The same turns and mirrors carry the whole set onto itself, and each row onto the other rows of its family. Which rows share a family with each named row? Give them in list order.
These 16 rows form 4 families of 4 rows each.
j_289: [ -4  18  10  -8   0 -13 -11 -47   5   1  21  -2  -6 -20  10 -17 -28]
j_974: [ -3  -7 -14  -3   7  -2  12  15  -6   2 -19 -15   2  17  -5 -24  20]
j_496: [ -4   8  16 -10  11 -16  -2 -10 -23  -2  29   9  -1  25 -15 -18 -14]
j_65: [  1  -3  -2   2  13   5  18  20 -14   0 -12 -13   8  13  -4 -14  18]
j_271: [ -2  17  16  -3   1  -9  -5 -37   9  14  19  -3   4 -25  21   1 -26]
j_470: [-10 -10  -4  -2  -1  -5  -1  11 -12  -6 -28  -1   2  29   7 -14  11]
j_270: [ 13  -4  11 -13   3  -2   0 -17 -27  -1  19  16   3  25  -8 -13 -12]
j_702: [ -5   8 -11   8  10  -3  -4 -12  22  -4 -19 -34  -2 -30  15 -21  -3]
j_618: [-13   3 -10   4   0  -4   3 -16  28   4 -24 -23  -5 -26  21 -22  -4]
j_498: [  5  -5   9 -12   8 -13   3 -14 -21   7  19  10   7  27 -21 -14 -14]
j_142: [-16   7   1  19   1  -3   0  -6  21  -3 -20 -21  -4 -18  33 -17   3]
j_944: [  3  12  13  -2  10 -14 -12 -40   7   2  20  -8   2 -21  -1 -13 -36]
j_798: [  0 -19  -8   0   3   6  13  12  -4   1 -24  -6   4  19   3 -18  12]
j_358: [ -3   9  -7   0  13  -3   5  -6  25   1 -30 -32   8 -26  11 -10  -6]
j_803: [  5   2  11 -24   0 -13  -7 -20 -23   9  10  16   7  22  -5   2 -18]
j_257: [ -9  19  11  -9  13 -22 -14 -36  18   0  11 -10  -1 -15  -1 -13 -37]

Same family as j_470: j_271, j_142, j_803
Same family as j_358: j_496, j_65, j_257
Same family as j_702: j_974, j_498, j_944

The same turns and mirrors carry the whole set onto itself, and each row onto the other rows of its family. Which rows share a family with each named row? Give them in list order.
These 32 rows form 4 families of 8 rows each.
j_696: [ 34  10  12  23   7  -8  -5 -32 -10  -6  21  10  46 -12  -7  18]
j_522: [ 24 -25  10   4  19 -14   4 -35 -10   1  22  15  41   5   5  23]
j_307: [ 22  -6 -26   8   8 -35  -2  -7  10   4   3   7 -10 -15   1 -19]
j_153: [ 23 -14 -20  25  10 -38  -9  -8  20   4   8  20  -6  -9 -11 -15]
j_959: [ 29  19  -7  25   5 -24 -14  -8  12  -3  11   1   5 -28 -22 -16]
j_193: [ -1  -2   1  12  13  -4  -8   9  -2 -11   2 -13   5   0  19 -27]
j_373: [ 11  -9  -1   4  14  -9   2  12   3  -9  -7 -11  -1  -5   0 -24]
j_583: [  2 -23  17  14  24  -8 -12 -32  -8   3  37  12  41   9  13  11]
j_512: [  6  13  17  35  19  -1 -30 -16 -11  -1  35   2  39 -15   1  -6]
j_898: [ 38 -15 -20  19   3 -39   5 -22  16   2   5  26   5  -5  -9   1]
j_497: [ -4 -18  -4  38  27 -18 -32  -2   4   8  28  18  10  -4   8 -21]
j_928: [ 22 -14   2  -3  12 -12  13   3   8 -11  -9  -6   3  -2 -14 -11]
j_13: [  3  16  10  37  18  -8 -34  -6  -2  -1  31  -1  20 -20  -6 -19]
j_33: [ 24 -17  11  -4   9 -14  20 -13  11 -14  -2  -4  15   7 -15   2]
j_855: [ -6  -4  19  14   7   1  -4 -19   2 -17  19  -8  29  18  27  -6]
j_84: [ 40 -17 -12  20   4 -29   8 -31   6   0   9  31  26   4   3  17]
j_743: [ 12 -23   6  31  23  -9 -16 -25 -14   5  30  28  42   9  21  11]
j_75: [  0  -3 -17  17  14 -31 -20  -3  13   4  16   3 -11 -13  10 -31]
j_366: [ 44  14   2  19   0 -17   3 -28  -1  -7  11  10  34 -17 -16  15]
j_139: [ 39 -20  -6  -1  11 -23  16 -29  -5   1   6  17  26  -4  -4  18]
j_579: [  7 -15 -13  33  21 -31 -24   0  14   8  19  18  -5  -8  -4 -26]
j_588: [ 20 -16  22   0   5  -9  16 -26  11 -18   9  -3  27  16  -5  10]
j_179: [ -9   0   9  15  11  -1 -10  -3  -2 -15  13 -11  17  10  30 -20]
j_395: [  7 -10  25   7   5  -3   6 -29   7 -18  17  -5  33  21  13   5]
j_62: [ -3 -22   4  38  28 -10 -29 -12  -9   7  33  21  29   3  18  -6]
j_102: [ 19   9  18  30  14   0 -19 -27 -14  -4  32   6  49 -11  -1  10]
j_443: [ 13  18  -1  32  12 -19 -29  -3   7  -1  22  -1   7 -26 -15 -25]
j_204: [ 43  17  -7  20   0 -24  -1 -20   7  -5   6   6  16 -24 -24   0]
j_298: [ 28 -20  -2  24  12 -18   0 -33  -7   3  20  31  41   8  13  20]
j_923: [ 38 -12 -20   0   6 -32  12 -16   4   2  -3  12   6 -12  -5   1]
j_985: [-14  -7  -1  23  21 -20 -30 -10   6   5  33   1   4  -3  18 -26]
j_337: [-14 -16  13  22  26 -11 -27 -22  -1   4  42   6  26   6  19  -8]

Same family as j_337: j_522, j_307, j_583, j_75, j_139, j_923, j_985
Same family as j_579: j_153, j_898, j_497, j_84, j_743, j_62, j_298
Same family as j_959: j_696, j_512, j_13, j_366, j_102, j_443, j_204

The same turns and mirrors carry the whole set onto itself, and each row onto the other rows of its family. Which rows share a family with each named row? Give them in list order.
These 32 rows form 4 families of 8 rows each.
j_554: [ -4 -19  -4  -2 -23 -11   9  -9  22   1 -24 -14  -3  -6   0  11  11   7
   7]
j_361: [  3 -14   7 -10 -28 -27   8  -7   8  -3 -19 -22  -8   9   8   7   3  20
   7]
j_234: [-26 -16 -34 -15 -48  10  -5  -1  -3  -7  42  32 -11   5  -2  -5 -14  26
   8]
j_12: [  0 -22   8   3 -21 -10   6  -2  21   7 -16 -20  -3   2   4   9  13  22
   2]
j_553: [  3 -12   5  -3 -22 -21   4  -5   4  -6 -22 -23 -10   9  14   6  -6  23
   6]
j_695: [ -7 -15  -6   5 -19  -2   2  -5  17   0 -28 -15  -7  -5   3   7  -4   7
  11]
j_156: [-26 -21 -17 -10 -31  19  -7   2   4   5  57  16 -29   6   4 -16 -20  25
  15]
j_59: [-21 -25 -21   9 -29  12   3   8   1 -11  52  23 -24  10   6 -23  -6  30
  17]
j_673: [-27 -20 -20 -21 -42   5   3 -16   6  -9  49  26 -30  10 -13 -19  -4  33
  12]
j_105: [  1 -15   8 -10 -23   3 -10   4  18 -15 -22 -24 -19  14   9   7   4  20
   2]
j_952: [ -3 -20   2  -1 -21 -10   2  -1  20   3 -12 -30  -2  12  20 -10  16  19
  12]
j_269: [-21 -18 -19 -10 -37  12  -6 -14   4 -12  43  28 -35  11 -11 -22 -18  33
  14]
j_653: [ -3 -12   2 -13 -24   0  -9   2  17 -19 -28 -18 -18   9   8  10  -1  13
   6]
j_800: [ -1 -11  -2 -14 -25 -23   7 -11   9  -7 -26 -20  -8   6   6   9  -4  11
  13]
j_85: [-19 -21 -15 -11 -38   7  -2 -14   5  -7  51  25 -33  14 -10 -21  -9  40
   8]
j_556: [ -3 -18  -2   5 -16  -2  -7  -1  14  -3 -19 -29  -2  11  22 -11  -1  13
  14]
j_992: [-22 -14 -29 -11 -46  12  -9   2  -5  -5  48  28 -14   7  -2  -7 -15  36
   3]
j_841: [-24 -20 -25 -18 -41   8  -3 -19   5 -14  42  31 -31   9 -14 -19 -14  27
  16]
j_729: [  2 -19   5  11 -13  -1   0  -2  15   4 -22 -18  -6   0   6   6  -3  18
   3]
j_327: [-25 -25 -12 -18 -36  10   4   0  10   7  62  15 -27   7   0 -15  -4  26
  15]
j_321: [-24 -29 -19  -5 -40   4  11   4  10  -8  57  23 -22   8   0 -20  11  28
  20]
j_418: [-30 -24 -32 -10 -40   7   7   2   7 -15  46  30 -19   2  -4 -17   5  14
  23]
j_279: [ -1 -16   8 -17 -27  -3  -3   2  23 -13 -21 -23 -19  13   8  11  12  19
   1]
j_485: [ -8 -15 -15  -7 -20  -4  -3  -7  16  -8 -27 -22   0   5  14  -7   0   1
  21]
j_124: [-30 -23 -22 -25 -39   9   3  -5  10   3  53  19 -25   3  -7 -10  -5  14
  23]
j_74: [ -3 -15   3 -20 -27   0  -4  -1  23 -16 -25 -20 -17   8   4  12  10  10
   5]
j_201: [-31 -20 -27 -19 -31  17  -7  -2   5  -2  50  21 -27   1  -3 -12 -21  13
  22]
j_428: [-24 -18 -30 -19 -52   5  -2  -2  -1  -5  51  28 -11   5  -6  -4  -5  29
   6]
j_637: [ -2  -9   1  -6 -21 -15   3  -9   3  -8 -26 -21 -10   6  11   8 -12  17
  10]
j_168: [-19 -17 -26 -12 -50   6  -2   4   0  -3  54  25 -12  10  -2  -6  -5  37
   1]
j_814: [ -9 -20  -5 -14 -25 -13   3  -8  22  -5 -18 -25  -1   8  14  -8  19   7
  17]
j_672: [-30 -25 -32   2 -34  15   0   1   2 -19  42  29 -23   3   0 -19 -12  16
  24]

Same family as j_428: j_234, j_105, j_653, j_992, j_279, j_74, j_168
Same family as j_12: j_554, j_695, j_156, j_729, j_327, j_124, j_201

